In the rows, 128 means zero.
Rotation paths and how fast each direction turns (degrees a step):
Each turn is a multiple of 5 degrees from 10 to 175, or 0.
Each row of a path follows its step; steps can be skipped.
Path 1:
step 1: [130 118 126 125 132 120 120 126 128 121 124 134 136 126 117 136 142 126
 131 130 122 130 128 132 121 125 128 128 125 124 133 115 129 127 120 121
 131 125 134 132 133 135 126 122 130 126 131 125 129 124 127 128 118 140
 132 129 121 134 131 134 116 132 136 136 129 129 126 126]
step 5: [130 124 134 132 121 119 128 120 127 128 131 134 129 125 131 135 131 130
 131 124 123 132 139 128 132 124 138 122 125 132 136 117 134 127 122 124
 126 131 138 122 135 125 129 127 136 125 125 124 128 125 125 131 114 129
 128 142 121 132 134 125 131 128 118 141 126 131 131 137]
step 7: [128 125 132 121 126 123 137 119 134 129 125 123 134 123 117 136 121 129
 130 132 137 129 125 125 133 126 131 124 125 118 130 130 123 135 127 122
 134 133 126 133 127 134 125 124 129 130 130 117 143 132 132 123 124 135
 126 140 124 135 128 126 128 131 130 129 111 131 123 131]
step 9: [126 122 135 133 130 131 123 130 130 117 124 140 135 127 134 121 131 127
 130 134 127 124 129 131 135 125 122 124 135 128 131 120 124 136 130 126
 126 136 137 136 133 138 122 120 131 125 121 127 138 127 124 124 118 138
 123 139 124 133 134 131 130 127 119 128 133 122 134 132]
step 10: [125 134 130 127 129 115 125 124 121 118 123 132 132 130 134 130 124 129
 135 134 130 115 125 120 134 129 124 129 118 120 130 124 134 120 124 122
 126 128 125 129 135 133 135 126 132 121 129 129 133 119 135 124 123 134
 116 124 117 120 129 130 135 135 119 131 129 124 129 127]
step 12: [125 133 135 120 135 131 123 120 125 123 125 120 131 130 124 139 137 136
 134 134 120 131 134 127 126 124 134 123 119 132 123 121 125 131 131 120
 128 135 122 122 134 128 120 125 130 131 127 137 130 132 131 129 113 132
 119 128 132 138 129 125 131 140 128 126 126 125 122 124]
step 15: [124 129 115 125 129 126 131 120 128 116 117 122 128 133 121 129 123 124
 131 131 125 125 127 128 134 122 130 121 122 124 121 128 140 131 129 132
 129 134 132 129 131 147 131 129 133 131 126 126 126 128 129 129 126 132
 123 141 133 124 139 126 133 120 134 133 121 120 127 131]
step 17: [133 130 133 130 120 122 124 133 128 127 122 132 130 122 130 129 136 129
 135 124 137 130 127 130 130 129 138 119 117 130 132 123 130 135 126 124
 124 131 137 125 136 125 120 119 124 122 128 132 131 124 129 134 125 138
 122 135 126 124 136 114 133 123 123 129 123 115 130 124]
step 21: [130 126 136 138 133 129 125 131 130 120 122 133 140 124 127 126 136 123
 130 127 131 128 119 128 142 139 136 128 121 125 110 124 127 131 125 127
 133 132 122 131 132 133 130 124 129 126 118 132 134 125 128 132 123 126
 117 134 128 128 128 127 130 125 117 132 127 124 129 135]
Speeds:
[130 125 130 130 129 130 129 126 130 128 127 130 129 126 128 126 128 129
 128 127 129 129 128 127 130 129 132 130 128 128 131 129 129 127 127 129
 129 128 127 127 127 127 130 127 127 128 128 127 128 129 126 130 128 128
 129 129 127 125 128 128 129 129 128 129 126 129 127 128] => 25
[127 129 129 128 125 127 126 127 129 127 130 130 128 128 129 128 128 130
 127 127 125 128 126 128 128 128 126 129 126 129 127 125 128 128 128 128
 128 128 130 128 129 128 129 128 128 126 128 126 128 128 126 126 127 128
 130 128 126 125 128 128 126 127 129 126 128 127 127 129] => 85
[128 128 129 128 126 126 131 129 127 130 128 127 132 127 128 128 128 128
 128 129 131 127 124 127 128 131 127 127 128 126 127 128 127 127 131 129
 128 128 126 128 130 128 129 126 127 127 128 128 128 127 130 129 129 127
 130 127 127 127 127 127 130 127 129 128 128 128 129 129] => 100
Path 2:
step 0: [124 150 128 132 134 138 130 128 126 135 129 128 126 127 135 134 128 126
 123 131 132 123 128 129 131 134 131 138 136 133 129 119 121 124 127 126
 131 121 133 130 127 129 127 117 129 122 123 131 121 125 134 121 131 132
 134 121 126 122 132 134 130 124 125 134 130 123 126 133]
step 4: [124 139 136 129 130 133 137 132 119 131 125 130 123 130 132 136 125 116
 128 132 126 123 118 136 131 133 134 131 132 138 123 128 123 127 131 130
 139 120 122 137 123 133 126 123 128 121 122 130 129 128 131 123 127 131
 124 124 123 125 128 135 122 120 125 125 131 117 132 127]
step 6: [128 126 125 130 137 135 136 123 116 127 127 123 134 116 131 135 133 119
 125 126 130 133 121 126 129 129 128 129 128 140 123 127 124 124 123 123
 127 132 133 130 134 119 124 119 121 126 125 121 128 119 135 134 130 130
 132 124 126 127 123 126 116 131 124 124 135 121 123 129]
step 7: [128 124 120 131 138 139 127 135 125 121 126 127 126 122 140 126 129 128
 126 115 132 128 131 135 126 132 128 131 122 135 130 131 123 130 115 131
 126 123 128 122 131 126 122 116 122 119 118 121 124 119 133 132 126 126
 127 126 130 131 129 130 133 129 127 122 126 128 124 132]
step 8: [126 129 127 127 133 134 140 133 120 130 125 129 126 135 132 129 129 118
 123 116 127 128 128 139 136 135 132 136 127 138 127 125 131 132 128 120
 134 124 132 125 126 130 125 122 133 117 118 128 130 129 135 125 128 130
 134 118 128 130 131 130 127 121 126 118 124 126 134 134]
step 10: [118 133 126 128 129 135 130 123 114 126 125 131 139 130 128 128 131 115
 128 132 121 129 125 122 122 132 130 131 129 135 121 120 124 125 129 118
 126 129 136 123 130 125 129 120 126 124 121 127 127 127 130 127 126 128
 133 128 130 122 128 120 116 125 118 129 141 134 130 129]
step 11: [124 132 128 132 138 141 126 129 122 123 129 132 138 127 138 124 123 125
 129 130 131 132 127 128 119 130 133 131 126 133 125 132 117 120 122 134
 130 118 126 121 135 127 124 119 117 123 125 118 126 118 127 125 121 130
 132 133 131 126 123 130 129 128 122 133 131 131 129 126]
step 14: [119 127 128 125 124 133 127 126 113 124 122 134 127 123 133 134 133 117
 132 130 125 124 127 127 126 126 122 127 124 130 124 126 127 133 128 113
 126 125 132 127 123 129 125 119 124 119 118 137 127 124 127 133 126 124
 120 125 127 125 129 121 119 129 131 124 138 119 124 133]
step 21: [128 136 128 137 139 136 132 124 116 129 132 130 125 122 124 137 131 124
 128 134 129 133 130 136 130 133 122 127 126 137 121 124 121 116 131 126
 138 124 128 136 128 130 134 119 125 128 118 131 118 128 129 130 127 128
 135 127 126 127 124 136 123 130 128 132 128 128 134 133]
Speeds:
[130 127 128 129 128 129 126 128 128 127 129 126 128 127 127 130 128 128
 129 128 130 128 130 128 128 127 131 128 126 128 126 128 128 125 126 129
 127 128 129 130 131 126 128 128 126 129 128 129 127 126 128 128 129 129
 133 126 128 129 129 129 129 129 127 128 129 130 127 126] => 70
[125 129 124 127 126 126 128 127 129 127 128 128 127 126 129 132 127 128
 126 128 129 128 128 129 130 129 129 128 127 126 130 129 130 128 128 126
 128 128 129 129 128 129 129 127 126 129 128 126 127 127 129 131 127 127
 128 127 128 128 126 128 128 128 130 126 126 126 128 130] => 45
Path 3:
step 0: [119 141 128 127 129 127 125 121 127 128 131 124 129 127 124 137 122 121
 122 134 136 135 123 127 134 122 127 136 133 132 134 128 121 122 130 130
 118 138 129 126 128 127 137 135 130 133 129 121 128 133 141 126 131 125
 135 124 121 129 129 120 128 127 118 126 112 128 127 130]
step 2: [121 138 126 130 132 133 130 123 121 131 117 130 126 119 135 132 133 132
 124 133 134 140 137 132 126 130 129 130 132 133 133 125 127 121 127 139
 124 133 120 124 128 122 128 135 122 126 118 129 123 127 127 127 123 137
 129 127 126 124 134 113 130 131 124 124 120 123 140 130]
step 5: [131 136 123 135 130 134 125 121 112 147 124 122 130 134 123 133 128 127
 129 132 132 128 128 127 127 134 132 131 129 133 131 129 125 121 125 131
 114 127 128 128 127 122 128 124 132 123 127 128 123 129 119 122 136 125
 134 131 127 120 125 114 133 135 126 126 122 134 129 132]
step 7: [122 138 139 130 131 132 119 124 123 136 122 125 129 132 138 133 129 123
 119 127 136 130 128 126 129 126 127 133 133 131 130 135 127 124 128 122
 121 124 130 129 124 115 130 130 134 129 124 127 124 132 129 127 126 126
 139 114 134 121 138 124 127 117 134 134 123 135 133 132]
step 11: [121 140 135 134 138 129 125 122 124 127 124 130 126 122 126 124 129 127
 125 131 131 133 131 131 133 130 118 128 124 127 130 128 120 121 126 133
 116 126 127 122 130 127 128 136 139 128 129 117 122 131 126 126 128 128
 134 125 124 136 126 111 131 123 117 125 122 131 139 129]
step 12: [117 139 128 132 132 132 136 123 124 132 126 122 126 126 130 130 132 122
 118 128 130 124 124 125 123 133 139 125 130 126 130 124 129 119 125 134
 117 136 131 126 135 121 124 132 126 118 124 126 131 124 124 126 119 131
 130 119 131 124 131 116 127 132 126 120 126 125 143 122]
step 15: [130 143 128 129 123 128 132 123 123 137 129 127 128 135 119 137 125 128
 124 121 134 137 119 124 124 132 128 130 126 131 130 130 129 113 134 121
 117 125 131 131 126 127 121 130 130 125 128 121 126 121 123 124 129 132
 131 125 127 127 132 117 127 134 124 124 122 145 130 126]
step 19: [126 142 128 123 130 130 138 120 121 127 123 125 118 130 124 129 129 126
 125 128 128 132 127 123 131 123 136 129 127 128 134 124 124 115 124 133
 124 136 126 130 126 130 133 141 136 130 139 126 125 124 138 126 129 119
 130 115 129 121 131 119 133 126 132 120 126 130 125 133]
step 20: [121 129 124 128 124 129 127 123 126 128 126 122 129 122 129 136 131 131
 124 132 122 130 140 128 123 128 128 133 123 129 134 123 114 119 128 138
 120 130 122 126 125 130 137 130 134 136 128 123 119 122 123 122 127 128
 135 120 133 128 136 117 135 135 122 128 119 136 139 128]
Speeds:
[128 128 128 128 129 127 128 127 129 129 127 128 128 129 126 127 128 127
 127 126 128 129 127 127 126 129 126 129 127 127 127 130 127 128 129 127
 129 130 128 129 130 127 126 131 128 128 129 126 128 128 127 126 127 127
 130 127 130 128 124 126 124 126 128 127 127 128 126 129] => 100
[127 128 126 126 129 125 129 127 127 128 128 127 126 129 130 124 126 128
 127 129 126 129 127 129 126 129 126 125 127 128 128 126 128 129 129 130
 128 131 127 128 128 128 130 128 128 128 126 128 127 129 127 129 126 127
 129 127 128 128 127 126 131 128 126 128 129 128 129 128] => 40
[129 130 129 129 127 129 129 131 130 127 126 127 129 127 127 127 126 128
 127 128 127 128 126 129 129 128 126 129 128 127 127 125 126 126 129 126
 127 129 128 129 131 128 129 128 128 129 126 127 130 126 129 127 129 131
 126 128 127 128 128 128 129 129 130 129 129 128 128 127] => 20
[130 130 130 129 128 128 129 129 129 128 129 125 131 126 128 126 130 128
 129 128 130 128 131 128 129 127 130 127 125 128 129 129 129 128 129 129
 127 130 128 129 126 128 129 129 128 127 129 127 127 127 128 129 124 129
 129 127 129 128 128 127 128 127 128 129 131 128 127 127] => 140
[128 127 128 128 127 129 129 129 128 126 127 128 129 126 126 125 130 129
 127 131 127 127 128 128 126 126 129 127 129 129 133 127 126 128 128 128
 129 127 127 125 128 129 127 129 131 128 129 129 128 129 129 126 128 128
 128 128 127 128 129 126 126 128 127 125 128 126 130 127] => 40
